The rows below fall into families. The same turns and mirrors carry the whole set onto itself and the rows of a family onto each other. For each named row, which other rows are in its family? Write them in the order they are listed.
These 16 rows form 4 families of 4 rows each.
Z_358: [-10  -2  14  -9   1   4 -14   9 -19  17  11 -16  11  -1   2  19 -22  18
  -7 -28 -11  -4  -5  24  11  26   4]
Z_841: [-12  15  11  11  -8  -1 -12   9  -3   7  -4 -34   4 -23  -6   2 -17  -7
   2 -26  -6 -16 -16 -14 -18  -3  21]
Z_230: [-16   6   9 -11   8   2  -5   2 -25  15  11  -9  15  -6  -3  12 -20  15
   1 -25 -16   6  -2  28   7  28   0]
Z_93: [ -9   9   9  -5   5   8 -15  22 -23  21  14 -25  10  -1  -4  14 -25  21
  -5 -16  -6  -5 -15  18   5  30   5]
Z_111: [-14  19  -1 -15   0   9  -6  -9 -16   5   4  -4  10 -22 -18 -11 -19  -9
  -5  -2  -3   6 -20  20 -12   0  16]
Z_906: [ -6   6  19   7 -15   8  -8   9 -29  -7  11 -29 -19 -13   4   7  -3   2
  11   0 -41  -9   3  17   5   8   9]
Z_101: [  0  16   2   5 -11  -1 -10  -6 -22   8  11   0  -6 -28 -14  -1 -14  -8
 -16   7  -9   4 -19  22  -9   7  19]
Z_652: [-11  10  -6  -8  -8  11  -7  -2 -26   1   5   1   1 -22 -12  -5 -21 -10
 -13   3   0  -1 -19  26 -10   5  20]
Z_308: [ -5  13  13  15  -3   1  -5  13  -4   4  -3 -46   3 -27  -8  -2 -19   9
  -1 -26  -5 -16 -13  -1 -21   2  24]
Z_355: [ -5  18  23  12 -14   0  -9   5  -3  13  -6 -31   1 -21 -13   2 -25   1
  -1 -26  -2  -6 -17 -15 -19  -2  10]
Z_416: [ -6  -5  17  -3  -2  14  -7   4 -19  19   6 -25   9   2   0  23 -22  15
   4 -24 -11  -5 -13  22   3  25  -6]
Z_678: [-11  24   8  11   0  -3  -8   4  -4   3  -5 -34  -1 -24  -7  -5 -10  -8
  13 -21  -9 -11  -6 -16 -12  -7  12]
Z_331: [ -5  11  17   6 -20   8  -4  16 -28  -9  14 -30 -21 -15   5  -2 -12  -3
  12 -10 -29  -8  19   8   5  14  12]
Z_600: [ -5  16  17   2 -10   9  -7   8 -27  -3  18 -34 -14 -15   2   2 -10   2
  26 -20 -25  -1  20  10   7  17   7]
Z_366: [  5  10  13  17 -20  15   2  10 -24 -11   5 -31 -20 -13   1  -5 -14   1
  11 -11 -27  -1  14  15   4   6   5]
Z_94: [ -7  18  -1  -1 -14  10   1   4 -26   3   7   3   1 -13 -16   1 -28 -11
  -4   8  -6   5 -21  25  -9   4  10]

The rest of the family of Z_111: Z_230, Z_678, Z_600
The rest of the family of Z_366: Z_355, Z_416, Z_94
The rest of the family of Z_308: Z_93, Z_906, Z_101

The rows below fall into families. The same turns and mirrors carry the whole set onto itself and the rows of a family onto each other. For each named row, which other rows are in its family? Write them in the order they are listed.
These 32 rows form 4 families of 8 rows each.
Z_509: [-10  12   8  -5   0 -25  -5 -32  11  -4   7   3  26  24 -10  -1  15  -6
  -6 -10   5 -16  -2 -15  -3  17 -12  -3   4 -26 -15]
Z_83: [ -2   7   5  -6  -1 -17  -2 -31   9  -9   5  11  10  20  -9   0  11  -8
  -4   3   1   1 -19  -2 -10  18 -21   4  -2 -28 -15]
Z_812: [-13  23   4 -16  -6 -22   7  -8  12  12  -3 -13  13  31   3   5 -10  -4
  12   5 -10 -17  -4  -9  -7  -8   0 -22  10 -26  16]
Z_242: [-17   7  15  25   0  -8  12 -17  -5  14   0   5  24   8 -24  -4  25  -9
  -7  19  -4  -1  -6   1 -23   7 -12  13   4  -7 -23]
Z_500: [  1   5  15  12  -8 -20  10   3  10  25   3 -10  10  14   5  16  -5  -9
   3   1  -4 -10  -1   1 -11  -1 -12  -1  -7   5  -3]
Z_296: [-16  18  11  13  -2   7  23  -3  -8  29 -20 -12  13  26  -1  -8  11  -1
  11  27 -14  -4  -6  12 -16   0   0  -4  14 -17  17]
Z_19: [-18   5  23  29   4 -17  14 -21  -1  10  -6   1  16  14 -18  -9  24  -4
  -1  25   2   1  -6  12 -25  19 -21   6   9 -10 -17]
Z_155: [ -5  23  26  -8  -5 -20   7   4   7  17  -3 -32  26  12 -13 -10  14   3
 -15   3 -12  -6  -4   3   1  11 -20   7   8 -30   2]
Z_102: [-19  11  17  14 -11   1  29   0 -12  20 -18 -12  14  35  -8  -5  10   2
   9  23 -12   8   4   6 -21  -8  -2 -10  10 -14   8]
Z_603: [-10   2  26  15  -3 -15   1  -1  11  23  10  -5  17  14   3  19   3 -10
  -2  10  -5 -16  -6  -3  -5   4 -15  -7  -9   0  -4]
Z_931: [-10  12   6  -7   6 -32  -9 -27  15   3  10  -3  26  12 -12   8   8  -8
  -9  -4   7 -15 -11  -8  -8  18 -14   8   6 -23  -5]
Z_256: [-19  22  19   8  -8 -11  19  -1   1  35 -15 -23  20  27  -7   1  20  -2
   5  23  -5 -11  13   5 -19  -5   1 -12  15  -7  19]
Z_273: [-22  15  -3  -6  -6 -11  12 -25   5  -9 -10  -4  17  27 -19 -12  26   0
   8  16   4   2   1   2 -16  10  -3   7  26 -41  11]
Z_583: [ -1  13  26  10  -1 -18   7  -6   3  35   0 -10  15  20   2  15   1  -8
  -8   7  -8 -12  -8   1 -13   2 -15 -13 -11   6  -7]
Z_796: [-11  17   8 -19  -5 -22   8 -10   8   9  -9 -19  16  39   5   7  -6   3
   6  -1   0  -7   0  -2  -5   4  -5 -16  12 -29  27]
Z_151: [-13   5  28   5   3 -10  31 -19 -14  12  -9   0  13   6 -16  -7  31  -4
  -3  22  -3 -10  -1   6 -27  12 -16  15   6 -16  -8]
Z_575: [ -8   9  17   5 -17 -25   9   5   2  21   2  -2  13  17   4   6  13 -10
 -18   9   2 -13  -8  11   1  10 -11  -5  -9   4  -7]
Z_359: [-17   2   1  10  -4  -9  15 -31   4   9   8   9   8  41  -6  13   5 -13
  11  17  -1  -8   5  -2 -29  15   3 -20   4 -10   5]
Z_344: [-15   9  16  11  -6  -4  25   9   0  25 -17 -14  15  25 -11  -1   6   1
   7  34 -17   2  -3   9 -23  -5  -8  -2  10 -10  17]
Z_788: [ -6  25  21   2   2 -13  13   0   6  15  -5 -30  30  18 -10 -11  16   1
 -16  10  -4   1  -6   6   2  -3 -18  20  -2 -25   7]
Z_588: [-29  18   8  -5   3 -11  10 -30  -7  -2 -11  -5  31  32 -24 -13  23   4
  -3  18   0   3  -6  -2 -17  12  -5  -1  23 -41   7]
Z_896: [ -6  42  20   2 -16 -19   8  -8   7   4 -14 -20  25  11 -10  -7  22   2
 -10   1 -10  -7  -8  -2  -9  10 -10  10  -3 -34  10]
Z_207: [-12  -3  21  21   0  -8  12 -15  -1   9  -7   1  27  18 -23  -7  32  -2
 -11  18  -2   3  -1   4 -19  20 -20  16   5 -10 -13]
Z_756: [-15 -12   5   1   7 -10  10 -24   3  22   3   7   5  36  -6   9   8 -12
  10  25   7  -4   2   6 -20   2 -10 -18  17  -2  -6]
Z_543: [ -5  26  22  -6  -3 -20   4   0   4  17 -18 -23  24   6 -10 -11  24   5
 -11   7  -1  -1 -12   5   0  -3 -23  14   9 -26  -1]
Z_664: [ -5  23   1 -25 -12 -11   4 -10   8  15  -5 -15  16  33   1  11   3  -4
   1  -2  -4 -11   0  -9  -4  -7   1 -12   5 -25  21]
Z_64: [ -9  25  -4  -3 -13 -18 -13 -13  23  14  -1 -13  18  42   0   8   0  -6
   3   4  -1  -1  -5  -2  -2   1  -4 -22   7 -20  13]
Z_587: [-22  -2   2   4  -5 -18   7 -27  -2   8  -3  15  10  29 -10  13   1  -7
  16   8   0  -7  -1  -8 -31  13   1 -22  17 -10  -3]
Z_176: [-13  21   6  -3   8  -3   9 -36   8   6 -13 -10  17  30 -20  -4  18   0
  18  17  -6   3   2  -8 -30   2 -10  -3  22 -40  12]
Z_269: [-15  17  -1 -10  -2 -15  19 -22  -1  -3 -21  -7  24  36 -23 -21  18   5
   3  13  -6   2   1  -2 -22   8  -6   2  25 -37   7]
Z_157: [-19  -4  -1  13  -1 -10  13 -27   4   4  -7  20  14  38  -8   8   7  -8
  15  21   0  -9  -2  -9 -27   2  -1 -12   7  -7   0]
Z_932: [ -7  11  12  -9  -6 -36  -4 -29  15  -3   9  -2  18  20 -15  10  17  -8
 -11  -4  11  -5  -1  -9 -12  12 -19  -2   0 -19 -13]

The rest of the family of Z_256: Z_83, Z_151, Z_575, Z_896, Z_756, Z_64, Z_176
The rest of the family of Z_269: Z_509, Z_812, Z_155, Z_603, Z_344, Z_207, Z_157
The rest of the family of Z_583: Z_296, Z_19, Z_273, Z_359, Z_543, Z_664, Z_932

